One turn or mirror swaps these rows in pairs. Which row does each one swap with?
The rows were stretched afterwards, more along some directions than others.
k_487: [ 0.31  0.05 -3.27  0.45  0.74 -0.94  0.27  2.46  0.22 -0.44 -0.58  1.33
  1.62 -2.70 -0.61 -2.66]
k_956: [-0.42  0.20 -2.51  1.23 -0.58  0.61  0.47  0.66 -0.60 -0.37  0.51 -0.14
  1.05  0.66  0.97 -0.69]
k_757: [-0.42  1.69 -1.02  0.47 -0.68 -0.05  0.68  1.16  0.56 -0.47 -0.75 -1.57
  0.45 -0.41  0.17  0.93]
k_492: [ 0.18  0.16  0.15 -0.27  0.42 -0.60  0.24 -0.06  0.07 -0.92 -0.70 -2.01
  0.40 -1.37 -0.05  0.35]
k_218: [ 0.54 -0.29 -1.11 -0.96  0.78  0.51 -0.31  1.81 -0.72 -0.20 -0.01  2.06
 -0.84 -2.04 -1.00 -0.99]
k_233: [ 0.15  1.50 -1.15 -0.43 -0.70  0.11 -0.25 -1.06  1.07 -0.69  0.09 -0.20
  3.01 -0.67 -0.06  1.93]
k_269: [ 0.36 -0.15 -3.43 -0.93  0.40 -0.82 -0.85  3.20  0.76 -1.00 -1.57  1.05
  0.00 -3.34  0.04 -1.80]
k_206: [ 0.79  0.33 -1.79  0.94  0.99  0.33  0.78 -0.54 -1.45 -0.10  1.44  0.63
  1.20 -0.75 -0.84 -1.02]
k_213: [ 1.27  0.95 -2.53  0.13 -1.07 -0.55  0.88  1.58 -0.06  0.05  1.47  0.61
  0.85 -0.79 -1.19  0.30]
k_136: [-0.41  1.07 -1.77  0.90  0.92  0.62  1.76  1.64  0.08  0.10 -1.00 -0.87
  1.07 -2.12 -1.96 -0.94]
k_398: [ 0.68  0.94  0.29 -0.53  0.03  0.75 -0.01 -0.51 -0.69 -1.09 -0.40 -0.79
  0.64 -1.55  0.37  1.59]
k_529: [ 0.19 -0.65 -1.32 -0.42  0.32 -0.62 -1.25 -0.02 -0.74 -1.24  0.78  1.03
  0.97 -1.17  1.66 -0.77]
k_530: [ 0.86 -0.69 -1.58 -1.39 -0.16  0.15 -0.33 -0.21 -0.82 -0.74  0.07  1.83
  0.10 -0.64  0.38  0.55]
k_998: [ 0.32 -0.83 -1.45 -0.35  0.42 -1.14  0.38  1.50 -0.86 -0.61 -0.36  0.07
 -1.33 -0.82  0.26 -1.15]
k_445: [-0.16  0.42 -1.37  0.24  0.91 -0.94 -0.99  1.08  0.91 -0.34  0.43  0.96
  2.83 -1.87 -0.82 -1.68]
k_524: [ 0.40  1.40  0.34 -0.28 -0.35  0.89  0.30 -0.39 -0.36 -0.58  0.90 -0.62
  0.58 -1.44  0.25  2.02]
k_573: [ 0.75  0.34 -2.81 -1.44 -0.96 -1.53 -1.81  1.89  1.03 -1.64 -1.37  0.62
  0.84 -1.61  0.83 -0.26]
k_81: [ 0.05  1.61 -1.03  1.02  0.67  0.19  1.25  0.06 -0.64  0.27 -0.25 -0.36
  1.39 -0.39 -2.24 -0.21]
k_574: [ 0.52 -0.05 -3.04  0.09  0.52  0.13 -0.43  2.53 -0.31 -0.20  0.38  2.99
  0.94 -2.30 -0.01 -2.08]
k_827: [ 0.20  0.21 -2.68  0.44  0.23 -0.01 -0.41 -0.67 -0.73 -1.10  0.88  0.46
  2.15 -0.71  0.80 -0.61]
k_319: [ 0.31 -0.80 -3.05  0.52  1.50 -0.57  0.34  2.74  0.13  0.12 -0.14  0.75
  0.06 -2.36 -1.09 -2.74]
k_476: [ 0.85  1.01 -0.67 -1.42  1.10 -0.54 -0.52  1.51  1.03 -0.81 -1.11  0.43
  0.68 -4.44 -1.32  0.00]
k_448: [ 0.64  0.91 -2.15 -1.13  0.50  0.18  0.55  2.37  0.33 -0.80 -2.06  0.37
 -0.72 -3.86 -1.24 -0.43]
k_271: [ 0.22  1.45 -1.68 -0.79  0.31  0.88 -1.26  0.86  0.62 -1.15 -1.24  0.80
  0.84 -2.12 -0.09 -0.08]
k_42: [ 0.52 -0.41 -2.66  0.68  1.17 -1.04  0.02  3.22  0.22 -0.22  0.09  1.07
  1.21 -2.80 -0.08 -2.87]
k_149: [-0.32 -1.21 -2.59 -0.01  1.74 -0.92 -0.02  2.17 -0.39 -0.84 -1.85  0.59
  0.47 -2.43 -0.47 -3.34]
k_511: [ 0.87 -0.04 -0.24 -0.60  0.57  0.44  0.71  0.22 -1.40 -0.03  0.51  0.88
 -0.99 -1.38 -0.38  0.76]
k_974: [ 0.02 -0.11 -2.29 -0.80  1.03 -0.43 -0.86  0.76 -0.97 -1.11 -2.31  1.05
 -0.51 -0.97 -0.51 -1.54]
k_7: [-0.16  1.05 -0.58  0.92  0.57 -0.03  0.07  2.89  1.43  0.02 -1.41 -1.05
  1.52 -2.18 -0.46 -0.72]
k_385: [ 0.99 -0.25 -1.05  0.37  1.27 -0.25 -0.09  0.90 -0.78 -0.08  1.21  1.74
  1.20 -1.57 -0.94 -2.01]
k_570: [-0.38  1.25 -1.12 -0.13  0.03 -0.27 -1.02 -0.18  0.78 -0.96 -0.80 -0.24
  2.18 -1.23  0.94  0.79]
k_881: [ 0.49  1.16 -1.64 -0.50  0.62  0.18  0.21  3.01  0.90 -0.59 -1.48 -0.35
 -0.13 -3.73 -0.61 -0.28]
k_583: [ 0.67  0.66 -1.64  0.68  0.32 -0.71  0.93  2.88  0.64  0.27  0.34  0.12
  1.43 -2.78 -1.30 -1.15]
k_875: [ 0.14  1.44 -0.53 -0.60  0.11  0.85 -1.27 -0.09  0.01 -1.54 -2.08 -0.49
  0.84 -1.41  1.01  0.82]

k_218 pairs with k_445
k_233 pairs with k_530
k_149 pairs with k_136
k_573 pairs with k_213
k_206 pairs with k_875
k_574 pairs with k_476

